One vector is turned by the same rotation once a tick. Each row is the vector after some number of ticks, and that number follows the row.
The counts run from 0 to 457.
[141  80 122 133  72 105 122 132  94 182 137 156 109  90 151 117 154 176
 123 159  78 138 110 125 162  78 147 155 116 120 106 143 142  85 138 117
 102 154 110 127 131 141 126 109 122 101 154 126 120 159 177 133 101 136
 162 121  92 115 105 101  90 137 158 135]
52
[135 120 120 136 139 144 144 138 119 122 162 171  73 132 115  74 128 134
 144 151  97 148 184 109 144  98 124 142 175 165 134 103 100 171 122 151
 149 132 104 171 170  93 119 153 107 150 167 151 154 109 173 162 158 107
  96 106 114 174 122 136 114 113  94 104]
81
[ 86 140 130 138 134 148 104 129 159 136 157 156  57 132 135 114 112 131
 146 155 111 115 161 103 123 110 173 136 135 156 177 121  79 112  83 136
 153 168 143 129 161 153 140 144  79 123 173 131 100 103 146 154 158 131
  86 113 141 176 121 123 128 144  83  96]
290
[121  95 123 127 105 128 148 114 163 139 143 120 104  95 128 100 144 170
 162 132  77 148 148 127 167  86 149 148 161 159  78 108 151 164 139 133
 120 130  83  85 142  68 117 132 121 133 119 152 186  88 171 149 105 110
 138 108 122 125 130 138 119 124 168 127]
262
[114 130 120 126  77 124 107 121 112 123 163 132  79 103 138 150 157 134
 145 147 122 145 150 123 118  84 128 151 103 121 198 163  99 113 117 115
 114 161 158  95 164 144 166 136  95 137 172  87  67 117 139 113 122 131
 132 159  96 155  88 134 148 146  90  99]
306
[104 117 134 122 163 164 149 113 107 134 138 117  93 136 119  62 145 113
 172 122  87 131 166 138 114 113 131 125 139 144 163 116 149 170 163 149
 112  82 133  97 141 142 122  99 114 153 178 141 123 134 194 156 115 160
 108 147 103 162 127 129 153 123 123  52]
99
[ 97  74 111 124 162 107 144  86  93 138 119  94 102 131 101  92 154 144
 195 156  98 113 147 128 141 101 116 137 121 102 139 166 171 136 148 133
 152  89 141  84 143 193 149  91 124 154 134 118  84 106 138 117 113 161
 122 145  80 135  95 122 134 118 140  93]
118
[ 97 119 115 145 126 120 162 130 112 141 143  95 136 132 133  72 143 118
 123 171  65 127 159 101 159 101 171 129 170 110 130 150 114 151  97 164
 106 126 126 111 150 133 128 109 105 110 143 182 146 108 204 161 154 147
 138 124 108 127 101 160 128 111  85  83]
386
[ 81 108 105 166  84 107 145 132 118 168 124 148 137  69 135 130 127 203
 147 142 128 189 109 108 128 135 121 110 122 144 112 117 107  96 124 140
  93 106 115 133 152 118 144 112 140 167 173 107 126 126 161 122 126 148
 160 118 138 158 107 120 144 119 160 159]
340
[146 106 135 113  96  87  96  83  91 134 120 118 118 137 116 122 167 138
 128 141 111 109 165  88 138  97  88 128 116  72 142 165 120 142 126 181
 101 125 105 127 179 159 105  99 141 145 170 113 128 125 163 161 105 144
  97 130  70  92 108 134 135 144 100  97]
407
[ 68 146 128 130 117 126 175 116 152 148 172 126 140  68 128 121 183 162
 143  92 102 160 157 130 114 132 157  92 125 109 136 137 105 130 100 123
  80 143  90  80 158 113 149 133 142 145 144 134 146  88 149 187 106 163
 131  99 184 127 130 140 173 149 141 118]
448
[ 92 104 103 121 136 161 165 124 119 145 170 138  90 129 141  78 155 142
 122 133 100 192 124 152 130 137 132  98 156 117 122 149  95 143  85 148
 139 104 105  86 130 156 131 144 152 105 186 166 138 152 161 158 114 193
 129  84 142 157 117 136 147 123 147 139]
364
[100  77 117 150 105  94 156 121 140 174 144 157 149  79 143 105 140 184
 140 158  76 151  90 108 172 118 168 144 141  87 135  98 118  98 102 144
 201 123 138 132 121 143 158 131 103 126 132 140 126 114 158 140 176 146
 161 111 136 150 112 106  97 106 136 143]
47
[145  95 121 176 114 120 114 115 136 131 135 169 105 121 110 127 143 141
 143 137 111 103 157 138 165 108 131 146 159  95 184 110 127 171  99 144
 180 136 156 118 115 123 169 124 110 158 159  80  92  83 161 119 166 130
 100 135 129 155 118 139 124 108  91  69]
312
[131  95 132 112 130  92 128  91  94  82 121 142 111 177 156 166 149 187
 168 114 125 122 148 134 159 128  98 127 127  80 156 146 154 126 123 164
 123 129 134 129 117 163 162  88  92 107 168 108 142 106 131 110 117  93
  74 165 100 149 127 141  92 122 144 102]
211
[101 125 142 164 158 131 130 138 103 127 117 134  58  88 157 112 136 164
 164 151 115 156 179  71  93 126 149 126 136 146 158 131  63 142 112 173
 113 103 129 177 142  95 125 126  85 153 146 129 137 121 178 173 142 133
 122 106 153 151 109 129 139 133 140 113]
89
[ 85 106  95 122 117 124 144  60 140  86 107 108 109 167 117 146 133 149
 152 135 115 105 158 134 153 134  98 115 119  95 129 113 129 132 106 172
 139 125 129 103 171 116 181 128 103 133 173 144 133  82 129 140 143 127
  57 141 130 170 121 178 126 100  96 108]
204
[103 101 109 147 169 178 153 122  62 134 128 124  80 144 144 113 167 124
 140 188  84 142 129 170 144 132 155 104 110 117 136 172 104 136 121 111
 123 124 136  91  91 175 141 103  93  81 177 143 115 161 171 134 104 150
 135 144 121 141  93 150 106 132 136 102]
380
[134 103 109 133 111 153 125 115 105 140 131 110  69 128  95  87 135 141
 157 135 113 123 135 129 127 124 129 107 111  87 133 147 139 163 111 124
  93 116 124  61 137 152 156  61 142 124 174  85  84 115 178 120 112 180
 104 113 103  94  84 138 166 130 130  93]
114
[155  93 142 152 160 110 174 141 111 151 157 154 115 117  92 100 159 205
 145  78 109  90 178 130 124 136 134 113 168 137 124 109 144 160 132 124
 110 136  84 106 140 122 121  86 118 154 135 134 141  83 169 143 129 104
  88  85 155 135 160 153 137 145 143 109]
439
[125 116 138 171 115 128 117 110 137 121 129 145  73 107 145 175 144 136
 176 154 135 120 170 141 170  77 149 162 142 106 136 192 131 141 109 128
 110 135 166 106 101 112 166 149 109 158 157 101 136  97 136 102 123 144
 102 149  99 146  82 131 140 126 130  80]
304
[133 130 110 175 149 164 176 131 129 143 161 165 101  86 101 134 157 167
 123 112  96 122 164 144 153 113 136 129 158 129 114 152  66 136 111 100
 148 135  96 143 160 113 114 144 109 142 136 153 149  87 133 150 123 119
 119  81 175 148 115 186 105 131  87 131]
166
[107  79 127 121 131 153 124  77 140 153 109 155  92 102 127 144 193 169
 166 137  76 144 120 150 147 132 108 141 109 118 120  76 122 133 130 128
 185 103  92  73 110 113 130 142 141 141 148 127 134 124 150 169 101 155
  96 101 150 118 140 127 140 124 188 130]
257
[ 81 124 150 125 106 173 114 132 153 152 153 133  70 101 126 116 104 185
 135  90 126 117 129 116 100 141 171 102 121 135 153 112  95  86 117 158
 119 125 110 119 161 128 135 120  73 142 166 139 116 112 174 129 112 126
  84  93 137 185 125 117 159 146 116 135]
5
[125 116 135 141 109 133 123 100 109 157 145 136 129 128  72 118 169 180
 118 134 118 146  89 124 135 146 123 104 129  72 133 125  71 152 131 180
 144 131  90 106 151 164 110  68 154 139 159 102 117  89 174 116 126 128
  90  99  87 135 117 131 178 143 136 136]
418
[120 109 150 118  93  95 143 101  94 148 155 152 113  66 140 205 199 193
 138 132 103 159  91 153 119 147 147 129  99  68 154 147 100 112 134 145
 143 134 137 136 101 152 158 105 115 123 135 118 111 121 158 114 123 113
 121 139 119 140 107 125 153 146 183 153]
233
[101 127 130 151 149 159 133  80 115  76 117 117 101 111 141 154 183 156
 164 120 106 151 156 166 146 109  80 112 111 112 129 168  93 124 126 122
 107 105 109  84 140 121 139 161 106 142 172 114 153 117 112 166  61 132
 118 155 134 115 105 184 105 137 137 108]
180
[ 92 138 101 143 136 164 161 157  80 122 153 131 110 135 150 105 152 135
 140 177  76 175 107 140 140 131 176 104 126 133 157 147  64 147  98 122
  96 147 125 104 116 173 149  97  90  64 176 138 119 140 176 148 137 131
 155 149 126 134  92 161 106 124 121 107]
379
[147  78 112 162 131 112 165  87  91 149 113 168  91 105 105 155 177 193
 150 138 134 132 124 164 148 155 112 121 126 120 121 174  96 130 157 102
 185 135 103  99 124 153 120 116 144 144 159 101  96 120 121 109 107 152
 112  92 155 171 124 155 122 144 129 145]
149
[ 85 118 144 135 125 122 137 103 155 116 119 123  68 118 153 138 111 140
 182 151 125 138 160 112 137  85 185 143 135 180 115 171 130 132 150 134
  78 160 136  93 137 101 126 127  93 124 159 138 180 106 161 123 109 120
 117 141 125 175 113 136 115 144 136  78]
285
[141  92 115 118 110  87 145 110 107 147 156 159  82 117 162  75 144 191
 147  85 124 165 154 108 120 125  99 118 148 123 132 118 122 111 121 150
 134  98  90 147 146 139 117 113 147 129 179 109 150 166 138 160  81 177
 124  97 151 153 132 126  90 149 134 145]
353
[ 78 135 139 105 105 141 110  84 160 101 145 128  66 121 174 150 142 125
 175 152 117 187 120 115 109 107 164 134 113 137 168 157  92 117 126 160
 135 145 149  67 132 152 132 152 101 131 173 108 125 131 128 131 102 160
 131 143 122 176 100 106 144 160 147 104]
287
[ 89  86 109 137  88  95 164 125 136 160 134 127 110  56 168 138 132 178
 157 149  99 117 169 109 132  91 153 150 119 110 141 132 166  73  96 113
 103 124 163 138 149  97 192 150  95 125 135 145 114 110 165 136 147 135
 152 134 152 142 105 124 124 124 121 128]
35
[ 57 145 121 157 123 127 118 132 117 111 134 127 111 114 122 119 147 149
 175 159  94 172 127 108  87 131 134 104 104  82 177 118  77 135 101 154
 119 110 153 107 133 169 170  86 109 136 155  72  89 106 143 159 145 158
 125 141 132 140 100 116 143 121 141  89]
109
[123 115 122 136 173 193 134 119  95 108 123 117  24 124 128 111 164 133
 179 164  96 155 168 154 122 125  99 139 120 136 129 170 111 162 123 125
 132  91 130 116 126 130 149 135 121 136 160 123 108 124 157 119 107 144
  94 128  94 146  81 144 154 126 145 101]
95
[110 137 119 126  89 145 107 166  94 129 134 169  77  91 146 128 162 165
 125 173 108 207 157  94 119 116 106 130 130 174 146 122  80 133 123 124
  92 162  88 141 174  98 132 141 132 133 190 129 119 126 167 150 133  89
 133 121 106 151 102 150 113 126 140 132]
74
[106 105 124 122  95 101 125 143 110 129 176 136 136 104 163 129 175 184
 155 155 109 148 127 136 147  95 122 132 135  83 185 134 155  98  88 119
 115 145 148  86 117 165 190 129 106 106 132 117 102 109 149 115 161 128
 145 161 100 139 117 115 110 105 170 135]
32
[ 97  91 118 186 106 104 160 137 107 167 100 158 119  63 139 133 112 210
 169 120 118 153 135 122 137 127 132 129 127 158  95 115 130 102 166 124
  77 101 103 150 140  89 142 103 133 165 164 109 140 125 164 111 106 128
 144 115 141 159 113 128 114 120 146 125]
339
[123 104 151 105 123 132 112 113 118 129 141 134  49 143 168 112 128 143
 160 123 111 131 176 112 141  79 165 136 128 171 139 173 144 117 151 118
  79 163 127  90 137 133 118 133 103 112 167 132 161 122 151 142  80 123
 114 142  91 150 123 117  96 153 142  76]
284
[ 64 138 138 127 100 131 125  98 161 103 142 108  80  97 164 128 115 135
 173 162 120 186 131  89 126  96 185 140 139 151 142 161  87 119 124 156
 109 156 142  80 147 121 125 150  96 123 159 140 168  98 157 126 115 138
 134 129 123 184 102 116 141 147 141 107]
286
[121 113 120  91  68 129 149  99  92 128 170 105 105 106 124 150 157 172
 115 136 116 121 140 129 131 134 125 126 119  69 140 157 129 144  99 134
 130 163 132 105 176 130 173 117 117 107 160 159  79  84 161  83 154 115
  94 118 117 153 105 168 168 154 121 151]
221
[126 104 134 177  69 103 112 132 114 138 138 111 143  75 134 130 151 174
 155 139 121 162 100 115 142 115 148 132 154  84 189 129 108 138 131 148
 118 118 153  95 131 129 150  99 105 149 123  84 112 105 180  97 153 132
 166 142  89 145 101 131 143 122 143 115]
317
[ 80 126 124 168  91 149 146 117 134 168 141 135 120  71 115 119 115 123
 154 163 114 127 115 131 129 120 200 142 140 111 177 123 107 129 133 151
 143 133 176 103 132 124 166 131  88 153 159 130  84 102 175 102 158 132
 129 157 123 182 100 119 163 135  90  86]
309
